One turn moves each row of this set onto another row. After a few examples, where does it send each row asked below?
maput: [  0  -8  15 -22  -8 -10   0  14  16  -6   5 -22  -4 -12 -13  24  -6 -11
   7  16  -6  -6 -51  33  10  -3  22  17  12]
bozil: [ 18 -35  13 -24  -7  -4  -4  -9  -1  -2   8 -22  -6  12   3  -3 -24 -15
   7   6  -8  -8 -12   8 -15   5  55  20  24]
rut: [ 16 -32   6 -25  -6  -9  -5  -9   1  -3   8 -21  -9  14   3  -4 -28 -16
   5   2  -8  -5 -14   8 -14   3  57  15  23]
Pifaz: [  2  31  15  -2  -1  -2  -2   1   3   4   1 -26  -5 -32  10  15 -23   5
  -3   7 -15 -11 -10  15   8  -2  38  17  20]
badim: [ 14 -14  -8 -19  -5 -10  -2  19  12  -5  -4 -23  -6 -33   5  14   9  -1
 -18  -2  -8  -2  -6 -12  37 -10  33   8  26]
Refi: [ -5 -25  14 -19  -2  -2  -2   8   1  -1   8 -23   0   1  -6  12 -40 -11
   0  15  -8 -25  12 -33  12  -4  24  22  23]
nuv: [-17  -2  20 -10  -6  -5  -3   5  23  -6  12 -15   1   4   4  17  -4  -1
  -9   3 -13  -9 -37 -15  -2 -10 -11  15  30]
Zoriv: [ 11 -34  10 -26  -3  -8  -6 -11   0  -1   7 -23  -8  11   4  -7 -25 -13
   2   8  -8  -8 -13   8 -17   4  55  17  18]
nisad: [  9  29  19   1  -4   3   0   3   2   3   2 -25  -3 -31   9  19 -22   4
   3   7 -15 -11  -8  15  10   0  38  21  26]
Sivuv: [  0 -21   5 -17  -5  -6  -1  12   3  -4  10 -20  -3   6  -7  15 -46 -15
   4   6  -9 -19  10 -33  18  -8  28  17  31]
Zikof: [ 20  -4   7  -6   1  -2  -5   9  -5   1  -3 -20   0   2  11  30 -33   6
  -2   5  -9  -7 -26  34 -15  -7  20  19   5]
buvog: [-12 -21   2 -21   1 -12  -5   8   3  -2   8 -23  -5   3  -6   9 -46 -11
  -5  10  -9 -21   8 -31  13  -8  26  14  19]
garad: [  3  -7  12 -22  -9 -11   1  15  17  -7   6 -21  -5 -10 -13  26  -8 -12
   9  13  -6  -4 -52  33  12  -4  24  15  15]
dagub: [ 19 -18   1 -17  -7  -3   0  19  10  -4  -4 -23  -3 -34   4  16  13   0
 -15   2  -7  -5  -3 -13  37  -6  31  14  28]
luzun: [  7 -27   6 -12  -3  -3  -5  18  -1   2  -2 -20  -5  17 -10  -5  -5  -1
  -3   5  -9  -2 -15 -38  18  -5  41  11   6]
Mufi: [ -6  -2  22  -7 -11   0   0   8  22  -8  14 -13   2   7   3  23  -4  -5
  -1  -1 -13  -7 -35 -15   2  -9  -9  17  40]
Tupa: [ 10 -27   5 -12  -4  -3  -4  19  -1   2  -1 -20  -5  18 -10  -3  -5  -2
  -1   4  -9  -1 -15 -38  19  -5  42  11   8]
mafen: [ 19   1   4 -46  -5 -13  -6  -2  23  -5 -20 -22  -1  -8  14  15  -4  -2
 -18  -2  -9 -23 -12 -14  -5  -5  21  17  49]
puze: [ 20   0   6 -46  -6 -11  -6  -2  22  -5 -20 -23   0  -8  14  16  -3  -2
 -17  -1  -9 -24 -11 -14  -5  -4  20  18  50]
vuzap: [  5  -8  17 -21 -10  -7   2  15  16  -7   6 -21  -3 -11 -13  26  -5 -12
  10  15  -6  -6 -50  33  11  -2  22  18  16]
Kifid: [ 10 -17  -2 -20  -3  -7  -3  17  11  -2  -6 -25  -4 -36   5  11  13   2
 -22   5  -7  -6  -4 -12  33  -7  30  12  20]
zikad: [ 21   1   4 -45  -7 -12  -6  -1  23  -5 -19 -22   0  -7  14  17  -4  -3
 -16  -3  -9 -22 -11 -14  -5  -5  21  17  51]
Pozes: [  8  32  11   0  -4  -2  -1   3   4   2   3 -24  -6 -29   9  18 -26   2
   2   2 -15  -7 -11  15  12  -4  40  15  26]
Gaz: [ 23  -6  10  -5  -1   1  -4  10  -6   1  -3 -20   2   3  11  32 -32   5
   1   5  -9  -7 -25  34 -15  -6  20  21   8]
Kana: [ 23  -4   6  -5  -1  -2  -4  10  -5   0  -2 -20   0   4  11  31 -34   4
   0   2  -9  -5 -26  34 -14  -7  21  18   8]
lisig: [ 10 -28   8 -11  -5  -1  -4  18  -2   2  -2 -20  -4  17 -10  -3  -4  -1
  -1   5  -9  -2 -14 -38  18  -5  41  12   8]
Suguv: [-12   2  11  -9  -9  -8  -3   8  25  -8  14 -13  -2   8   3  20  -9  -5
  -6  -5 -14  -4 -39 -14   3 -13  -7  10  36]

Zikof turns into Kana
Sivuv turns into Refi
nisad turns into Pifaz
Now these:
lisig turns into luzun
puze turns into mafen
dagub turns into Kifid
vuzap turns into maput
Suguv turns into Mufi
bozil turns into Zoriv

One turn moves each row of this set onto another row. After a few examples, where does it send each row asked below?
Guvol: [ 21  -7  -7   6   7 -25   8   3 -24   3  25  -8  -2 -18  12 -12   0  -2
  -2   3  15  11  -8 -21]
Dur: [ 10 -10 -11  -7  18  -6  -9  16  -5   9 -26  -8 -14 -19  44  -2  14  -6
  12   1   4  -9  -1 -23]
nutu: [  1  -9  -6   3   1 -25   7  -2 -23  -8  15  -4   4 -30   2 -20 -10  -1
  -2  11  18  10 -11 -21]
kat: [-23 -10  11 -16  -5  -8   6  12 -26 -10  12  12   9   7   4   0   1 -28
  -4  17  -1   8  15  -2]
vit: [  6  -6 -10   1  -6 -13  -7  27  -1  -5  -1   6  -6   1 -23  11   4  -5
  22  10   0   7  13  -3]
Zer: [ 19 -22 -21 -16  14  -9  -9   4  -3   9 -12  -7   2  -5  47  -3  14  -4
 -10   6 -11 -15  13 -10]
rel: [-18 -15  -5 -13  12  -4 -15   3   3  -4 -35  -3   0 -26  30  -9   1   1
   1  12   4 -17   1 -22]
Kini: [ -1 -32 -22 -12   2 -18  -9  -1  -9 -12 -27  -8  10 -24  35 -14   1 -10
  -5  14  -9  -9   9  -3]
Begot: [  9 -11 -14  -8  23  -4  -5  20  -3  13 -25  -1 -16 -17  42   0  14  -1
  11   0   4  -6  -3 -20]
Dudap: [  6  -9  -6  -7   8 -18   3 -12 -13   1  29  -2  14 -10   7 -14  -8   8
 -23  10  10  -2   1 -21]
Teg: [-11  -1   1  -6  -5 -13   0  19 -28   6  21  15   2   3  10   6  15 -27
  -9   9 -10  10  10   5]
fome: [  2  -2 -29  -1  -6 -10  -3  24  -8  -9   6   7   4   1 -20   5   0  -8
  19   5  -7   4  18   1]
gare: [-30   5  14  -2  -4 -10  -5  20 -25   0   7  16  -1  -7   2   6  10 -23
   0  10   0   9   3  -4]
Fako: [ -6 -35 -22 -11   7 -20  -9   0  -8 -14 -28  -3  12 -21  32 -11   0  -3
  -8  12 -10  -6   8   1]
Gevod: [ 21 -29 -22 -16  18 -12  -4   7  -4   8 -12  -3   1  -1  45  -2  12  -2
  -9   6 -10  -9  12  -4]
somu: [-14   4  13 -12   4  -1   7  22 -26   2  16  11  -4  13  12   7  10 -26
   5   7   5   8  11 -12]
Fev: [ -4  -5 -16 -13  -5  -2  -3  21   6  -2   4  12   2   5 -26   5  -4  -3
  11  15  -2  -3  17  -5]
ruvat: [  4  -1 -13  -4   3  -6  -9  19   0  -5   7   5   4  16 -18  15   3   1
  13   3  -3  -2  23  -7]
setav: [-21 -16  -9 -13  18  -4 -10   7   1  -7 -36   1  -1 -25  28  -8  -2   4
   5   8   6 -12  -1 -21]
rotal: [  2   1   6  -5  13 -11   2  -3  -8   8  22   0   0 -15   5 -10  -5  11
 -12   8  20  -2  -8 -33]

Kini turns into rel
Fev turns into vit
Now these:
rotal turns into Guvol
Fako turns into setav
Teg turns into kat

One turn moves each row of this set onto another row. After a few examples, where does it send each row asked below?
pasi: [-17   2  28 -10  -3 -11   1  -7   8 -26  -9  -7  19 -10   4 -25  19 -26
   2  12  -6  23 -10  27 -26   5]
bofe: [ 13  -7  23  -5 -11  -5   2 -31  20 -16   3  23  26 -28  -5 -51  16 -16
  -5  27 -25  44   0   5 -13 -14]
piput: [  6 -11  47 -27  19  24  -7 -18  21  -9  15  32  12   7 -28 -15  -7  11
 -13  13 -13  12 -20  11  -3  15]
tuz: [ 24  -9  22 -32  13  13 -10 -16  14  -9  12  14  13   1 -26 -23  -6  14
 -20  22  -7  10  -3  12  -7  25]
dofi: [ 24  -7  21 -33   9   9 -10 -13  16 -11   7  10   9   4 -28 -20  -8  14
 -22  19  -7  14  -1  17  -9  24]
difif: [  0 -15  40 -10 -19  11   9 -29  35 -23   6  40  30   7  -1 -38  -6 -30
  -1  13 -14  33 -30  16  -6 -14]
ruv: [  6 -14  42 -23  17  18 -16  -7   7 -15   2   7   6  11 -23 -10   4  -8
 -12   6  -3   8  -9  15  -2  26]
dolap: [  7 -13  38 -25  20  17 -13  -8   5 -14   6  10  10   8 -19  -8   7  -5
  -9  11  -5   4  -9  16  -5  30]
Ven: [  1 -16  50  -4 -19   4   1 -24  27 -27   6  30  24  -8   2 -29  12 -30
   0  28 -32  37 -22  14 -14 -19]
mol: [-14  -8  59  -3 -11   8  10 -24  32 -27   6  20  18  -1  -5 -30  -3 -14
  -8  17 -21  27 -37  16 -13 -22]
govam: [-10  -7  20 -18 -11  -5   3 -12  16 -22  -9  22  31   3   9 -28  15 -41
  10   7  -2  29 -11  29 -21   8]
sav: [ 14  -6   4 -14 -12  -2   9 -31  23 -14  -1  25  32 -14  -6 -58   3 -21
  -5  14  -2  37  -1  10  -9  -2]
Kas: [  5  -8  48 -28  18  21  -6 -18  21  -8   9  30   8   6 -32 -19  -9  14
 -15   6 -12  18 -18  11  -4  13]
dud: [ 11   1  15  -7  -8  -6  10 -31  24 -17   5   5  21 -26 -12 -57  -1   2
 -18  24 -11  31  -5   8 -13 -12]
zodo: [ -5  -4  27 -13 -11 -13  -3 -12  13 -22  -5  17  26 -16   8 -26  27 -30
   8  24 -24  37  -3  23 -28  -1]

dofi turns into Kas
govam turns into sav
Now these:
mol turns into pasi
piput turns into dolap
Ven turns into zodo

